The rows of M fall into 3 groups, and each row is roughly a mix of its group's hidden directions.
M, 127 rows:
[[ 21  25 -10  35  41  23  51  33 -39 -11   9 -22 -22]
 [ 19 -10 -25 -22 -30  55 -28 -10  48   5 -48  -6  -2]
 [ 23 -71 -13 -33 -31  -2 -10  -4  21  20 -13 -44   8]
 [-19  -5 -40 -19 -27  -4 -24   2  60  58   7  20   3]
 [ 14  -9  18 -10   6  13  55 -58 -16  -6  47 -35   0]
 [ -5  27   5 -44 -42  22  -7 -29  49  -9 -25  44  13]
 [ 12  14 -25  17  51 -44 -66   6  -1  -6 -14  12 -22]
 [ -4 -26 -37  32  15  38  66  11  -8  39  13  -4  -4]
 [-18 -13 -39   6 -45   0 -18  22  46  55   0 -14  29]
 [ 13  24  17   4   8  66  38   2 -15 -48 -24   7 -30]
 [-13 -14 -10 -12 -11 -27  28 -16  48  57  40   3  37]
 [-18  42 -12  18   6  32 -19  15  -4 -24 -61   5 -50]
 [ 19  40 -51 -56   3 -40  -2  11  13 -24 -11  25  -3]
 [ 43 -41 -24   1  -7 -45 -25  21  15  48  -6 -34  -9]
 [  1 -26  20 -53  -6   7 -33 -67 -15  17 -16 -19 -19]
 [-29 -21  31  19 -26  53  33 -50  10  11 -10 -26 -18]
 [-21  23  48  10  39 -21 -41   9   0 -51 -11  30 -16]
 [-29  26   6   5   2  -1 -49  -1  -4 -40 -67   5 -30]
 [-11 -64 -24  10 -21  46  -1 -33   4  11 -47  11  -4]
 [ 25  21 -11 -16  15 -61 -28  59  -8  -2  23  22  16]
 [  0  59  21 -23   9   8  24   7  12 -11  41  33  53]
 [ 31 -31 -41 -20 -44 -11 -43  20  37  21 -28  10   7]
 [  7   7  33 -10  10 -54  26  -4 -52  11  49  -2  30]
 [ 27  27 -28  22   4  20 -11  12 -47 -48 -47   4 -29]
 [-27 -19 -29  -1  -8  44 -50 -23  -2  31 -53  -7 -15]
 [ 12 -56  44  21  -8  48   3   1 -30  -7  11 -42  15]
 [ 10 -57   8 -35 -49  18  -4 -25  31  22   0 -18  35]
 [-20   6 -35  21   3  50   1  12   7  -6 -56 -26 -49]
 [ -9 -41  14 -18 -31  29   2 -56  20   7  22  14  51]
 [ 33  24   2  -6 -21   2 -58  23   8 -44 -50 -19  -8]
 [  3   4 -60   6  35 -50   1  46  15  18  18  21  15]
 [  2 -25   7 -11  28 -68 -54  21  -6 -23  21  -3 -20]
 [ 36   5 -13 -24  20 -16 -27  70 -13   9  16  20  42]
 [  1 -24   1 -33 -54  14 -29   3  43  34   3 -15  46]
 [-11  57   3   4  16  45 -28  24   3 -47 -30 -21 -20]
 [-13  -3  52  23 -21 -26  40  16  25   3  57 -24  15]
 [ 12 -46 -11 -22   4  44  58 -23 -37  -3  28   8  -6]
 [-28 -14  15  39 -13  66  24  26   9  13 -47   4 -10]
 [ 17  30 -27  22  40 -30  39  44 -37  -4  22 -14 -25]
 [ -3   8  30   7  37 -53  39  -8 -41 -15  44  18   4]
 [-18 -12 -20  19   7 -10  53  18  20  53  56   2  13]
 [ 24 -37   3 -17   1 -60  -8  -4 -15  19  50  -8  45]
 [ 14  -2  22 -27  13  13  33 -63 -48 -40   2 -15  -8]
 [ 28  15  10 -21  -2 -25 -65   0 -11 -42 -51  10  -5]
 [-38  38 -24 -32 -22   7  10 -22  36 -17 -41  37 -27]
 [-18 -13 -29 -30 -54  56 -13 -28  27  18 -13 -22   7]
 [ 39   5  18 -22 -27  75  33  -5  10 -19 -22  -3  14]
 [  6  39  -7  11  32  19  67   4 -20 -29 -12  11 -42]
 [ 21  10   1   7 -47 -26 -73 -13   2 -37   3 -24  12]
 [-37 -18 -13   2 -42  13 -40  22  33  41 -32 -37  -1]
 [ 57  27  36  26  28  20 -32  10 -12 -12 -42  12 -23]
 [-27   3 -19  30   0  34  49  33   0  52  37 -11   8]
 [-27 -23  13 -21 -26 -20 -36 -20  43  53  33  -3  24]
 [ 25 -11  32 -39  -8 -37  -8  14  38   3  39  27  48]
 [ 12  27 -35  11  32  24  -9  -7 -37 -47 -46   8 -35]
 [ 36 -33  33 -11 -39 -20 -15  32  46  -4   8  19  42]
 [ 53  12  11  15  24  18  64  31 -23  -5  32 -12  -5]
 [ -3   7  54  -2   9  12 -13 -50 -27 -56 -27  -3 -22]
 [-26  44  31 -35  18 -38 -36  23  17  -6   6  45  13]
 [-22 -10  11  16 -29   1  44  10  24  34  64 -30  23]
 [-15 -32  -6  28  -2 -15  46  29  36  44  43 -15  20]
 [-24  -5  -4 -30 -35  19 -62 -37   2  -6 -49  -2  16]
 [-11 -22 -16 -18  -1  37 -22 -68 -19  12 -36 -25 -28]
 [-14  22 -40 -23 -18  19 -61  39  37  -5 -26  -3  13]
 [  3  -7 -25 -13  14  38   6 -36 -24   1 -63  25 -44]
 [ -2  25 -24  -8  -9  52  63  14   0 -23 -28 -10 -36]
 [ 11 -10  25  14  20  11  74 -28 -41  -5  34 -13 -11]
 [ 14  30 -17  -3  36 -57  30  42  -4  -7  37  30   6]
 [ 24 -20  27 -21 -57   1 -55  20  36  16 -23  -3  -4]
 [-19  35   5  13  23 -43  54  16  15   1  54  24   1]
 [-30 -20  30  -8 -33  51 -27 -24  30 -11 -50  -2 -16]
 [ -4 -18  42 -34 -27 -43  21 -10  -4   1  53  16  40]
 [ 30 -58   7 -29  -5 -35  21 -60  -5 -12  10  17  -1]
 [  6  25 -31  12  54 -26  38  16 -38 -37 -11 -10 -31]
 [ -5 -11  -3  -5 -32 -20 -72  12  51   6 -33  21   1]
 [ 37  -8 -31  35  36   6  55   9  -7  37  31 -23   3]
 [ 21 -32 -39 -29  10 -23 -44 -32 -27   6 -33 -30 -28]
 [ -8 -13  70   5 -31  56  16 -17   2 -14  -4 -29  11]
 [-27  14  62   0 -25  44 -30  -9 -22 -30 -29   7  19]
 [ 17  32 -15 -12  34 -71 -19  32  -1  21  13  33   6]
 [  0 -20 -22  -3 -10  -3  60 -22  20  55  49  -3   1]
 [  0  35 -14   1 -13 -25 -58  55  47  -2 -11  -5   9]
 [ -3   9  10 -24 -31   7 -83  -6  23  -6 -24  24  25]
 [-42 -17 -49  13  30   0  23 -33  -1  36 -23 -15 -43]
 [ 17 -54 -54  -6 -29  49  12  -6  11  12 -31  -7   1]
 [-28 -27  43  -8 -37   6 -31 -13  56  20   9 -11  35]
 [ 18  25  -6 -14 -20 -37 -74  16  15   0 -45   7   5]
 [-26 -25  37   3 -21  31  47 -40  -8   0  40   9  37]
 [-80   6  14  22  13  26   5 -12   7  28 -25 -21 -31]
 [  1 -22 -65 -21 -15   7 -11  27  19  59  -1  27  12]
 [ 31  24  20   1  25 -40  36  19 -41 -16  53  17  13]
 [ -9 -15 -58 -27  -5   9 -41   9  43   2 -44 -25 -20]
 [-26  -7 -19 -33 -14 -29 -56 -35  44   8  -5  29  25]
 [-23  36  62 -18 -25 -28 -26  -3  31 -13  16  37  10]
 [ 16   0  -6  32 -19  57  52  38  -4  21  16 -34  -7]
 [ -1  62   1 -22  36 -25 -28   4 -20 -55   5  17  10]
 [-31   2  18  23  14  16  82 -25  10   7  30  -9 -13]
 [-63 -30  -4   7  -4  27  25 -47  -5  42  10   4  23]
 [ -9 -14   4  26 -17  56  -2 -28 -22 -21 -53 -35 -31]
 [-10  48  -2   9  44 -51  40  23 -21  -3  34  16  -8]
 [  6  15 -32  27  35 -12  66   0 -36  -7  30 -20 -26]
 [  0   2  72  17 -24 -32   5 -28 -21 -26  17 -36  17]
 [ 23   7  17  13   1  81 -20 -15  -8 -48 -15  18  -1]
 [ 22  19 -20 -26   6 -26  75   6  -7 -18  43  21  -7]
 [-36 -24   3  35  15  55  52  -5 -39  16   8  -6   6]
 [-20  30  28 -13   1 -33  65  -2 -41 -28  22  23  -7]
 [ 59   0 -11 -36   8 -45 -13  33 -13   4  35  27  26]
 [ 22  26  19 -33 -35  10 -62  -8 -17 -33 -41 -11  -6]
 [ -7  16  36   6  -3  31  -9 -16 -22 -57 -57 -15 -28]
 [ 19 -28  34  -2 -31   0  -5  32  22  24  50 -22  52]
 [-17 -19   8  38 -21  19  40  39 -34  25   4 -53 -17]
 [ 11 -14 -27 -31 -44  10 -43 -43  26   9 -50  -6  -2]
 [-14  30  20  -9  14  43 -40   2 -29 -45 -53  -5  -4]
 [-18  -2  24  20  24  34  62 -21 -53  -3  24 -13  -3]
 [ -1  24 -16 -57 -28  -3 -42 -13   9 -38 -43  27   8]
 [-21 -25 -33 -24 -14   6 -52 -49  24  45 -16   6  -2]
 [-20 -17  32   9 -23 -21  20   3  39  37  62 -19  27]
 [-14 -34   0  -9 -15  -5 -48 -14  32  -9 -74   0 -17]
 [ 46 -14 -17 -11 -13  11 -44   8   7 -41 -61   4 -21]
 [ 75 -24 -47 -26 -11 -30  23  -3  -2  18  -3   0  -7]
 [ 26 -54 -42 -18 -35  25  -9 -31  12  11 -46   4  -6]
 [-43  12  18  47  -7  44  25  11 -11  -5 -44  -9 -40]
 [-22 -12  10  -8  18  45   3 -62 -39 -25 -41   7 -15]
 [ 18 -11 -11 -42 -17 -49 -24 -55  39  18  -4  22  -8]
 [ 20  34  43  13  -8 -38 -35  41  -7 -46   0 -27  13]
 [ 69   2 -32 -31  -4 -12 -21  27  -2 -17 -42 -11 -28]
 [-10  46  29 -40 -20 -52 -44 -20  10   3  22  -5  18]]

One row of each group comes first, with its name. Which group is each row after those in?
[ -9  11  68 -18 -28  32  -5 -51  -7 -28 -16  -4 -16] | L
[ 27  11  22 -33 -28 -57 -49  -3  40 -19  11   5   0] | D
[-44  57 -41  -7 -24  36  16  28  23   7 -22  -2  -3] | F

[ 17   4  16 -39  -5 -68 -30  -3  18   4  34  31  30] | F
[ 15  -3   7 -35   5 -61  13 -62   1 -11  34  -8 -21] | L
[  0 -31 -36 -22 -27   3  39 -42  29  51  27  -6   5] | D
[  4 -37   5 -22 -52  29 -26 -24  45  32 -15  -6  31] | F
[ 27   0  62  -6  35 -17  18  -9 -34  -7  29  -1  49] | F
[ 26  27 -12   0  16 -47 -19  68  35  -2  25  15  -2] | D
[ 49  16 -47 -19  21  -6  -3 -34 -55 -26   9  -7 -15] | L
[ 32  35  29  -5  -8 -47 -47  19  27 -45  -9 -13  -8] | D
[ 20 -15 -61  -3 -16   7 -15  57  45  26  -6  10   1] | D
[ 30  23  22   7  34 -41  -1  54 -34 -42  19   1   8] | D
[-17  10  41  26   0  59  60  -9  -5 -27 -15  -6  -8] | L
